A single turn carries every row of the set below to another of its rows. Some are shown first; where does it send the rows asked next?
mizu: [ 13 -10 -16   2   5 -16   7  -7  -6   0  -4   3  11   2  -6 -11   7 -15
   2 -13  -3   0 -13 -13]
reb: [ 14 -11 -16  -1   3 -11   6  -6  -6  -3   3   4  13   0  -8  -6   5 -19
  -2 -11   1   0 -13 -13]
kel: [-13  14   3   0  10   4   1 -18   1   1   0   2  -3  16  10  17  -1   6
   6  10 -10  -1  14  -4]
Zeme: [  9   3   5  -8 -13  -3 -13   6 -12  13   4 -18  -2  12   0 -10   5   8
   0  11   6 -11   9  -4]
nuz: [ 10  -2   1  -9 -11  -6 -11   8 -12  11   8 -22  -1   8  -3  -8   4  10
  -4   5   7  -9   7   0]
vip: [-16  10   6   1  16   2   1 -11   4   3   3   2  -3  16   9  20   1  -3
   5  12  -9   0  15  -7]
nifez: [  8  -2   4  -6 -11  -7 -13  10 -10  10   6 -19  -2   8  -2  -9  10  11
  -2   9   5  -6  11  -4]
fuf: [  9  -7   7   2 -12   7  -2  -2   9  12 -14   0   2  10  -5  -1  -9  17
   8   6   8  -2 -18   6]
Vom: [-14   4   1   8   7  11   7   4  21  -6  -3  19  15   0   8  -7   1  -1
   6  15   0   5  -2   1]
keke: [  9   5   9   4  12  -4  20 -10  -1   7  -4  17   2  -6 -10  -4  12   1
 -14  15   6  -7  -9  -6]
bivem: [  6  11   8   5  10  -5  21  -6  -5   5  -5  11   1 -10  -8  -5  11   4
 -17  15   4  -8  -6  -5]
vodiv: [  8  -9   5   0  -7   9  -5   2  11  10 -17   2  -2   5  -4   1 -10  20
  11   2   5  -5 -14   5]
kani: [-12  13   4  -1  14   5   2 -14  -1   4   3   3  -5  20  14  13   1   1
   8   9 -10   0  15  -6]
Dafet: [  3   8  10  -2  -1  -5  -1  -4  -6 -13   3   4 -11  -7   5   4  11  -8
  -7   8   9  -7  24 -15]
laba: [-14   4   3   5   7  15  10  -1  22  -7  -6  18  10  -2   8   0   0   4
   1  10   4   3  -2   0]
mem: [  8  -5  -1  -1  -8   9  -3   3  13  10 -16   2   1   9  -7   3 -10  20
   5   9   8  -2 -14   3]
Petun: [-12  -7   2  -3   4 -15  -1   4   4   9  20   1   9   7  -3   8 -17 -15
  19  -7  -8   3  -4  -3]
rek: [ 12 -12 -19   1   4 -13   5  -5  -5   0   1  -1  10   0 -11 -11   4 -15
   0 -10  -4   2 -15  -8]
fisos: [ 16  -9 -13  -2   5 -11   5  -6  -5   2   2   3   8  -2  -7 -12   3 -22
   0 -14  -3   4 -12 -12]
Leloz: [  6  -7  -1  -1 -10   3  -3   1  10   8 -15  -3  -1  10  -4   0 -13  19
  11   3   6  -6 -17   6]
Nuko: [ 11   3   3 -10 -11  -4 -10  10 -13  12   5 -18  -1  11   1  -2   6  11
  -1  10   9  -6  12  -3]
Fev: [-13   1  -3   7  10  11   5   1  19  -8  -2  16  12  -3  12  -5   5  -2
   2  12  -1   7  -7   5]
lebu: [-11  -9   6   1   6 -15   2   4   1  10  21  -2   9   6  -1   9 -17 -12
  13 -10 -10  -2   0  -4]
Niz: [  6   7   5   3  18  -2  18  -8   0   4  -9  14   3  -9  -8  -1  18  -6
 -14  13   6  -8  -8  -8]
vak: [-12  -6   1  -2   3 -12   2   7   2   4  20   3   8  10  -1  12 -17 -17
  17  -6  -8  -1  -3  -5]
ripu: [ -9  -8   1  -3   4 -13   1   6  -1   8  19  -5   6   5  -3  11 -19 -13
  17  -8  -9  -3  -5   0]
bodef: [ 11   5  11   2   2  -5  -4  -7  -7 -13   2   7 -12  -7   5   4   6 -14
  -4   6   5  -6  22 -10]
vikod: [  4   3  11   0   4  -9  -7  -4  -6 -13   5   8 -16 -11   4   8   5 -15
  -6   8   2 -10  18 -10]

Nuko turns into vak
rek turns into nuz
Now these:
bivem turns into vikod
bodef turns into kani
vodiv turns into mizu
Dafet turns into vip
Petun turns into fuf

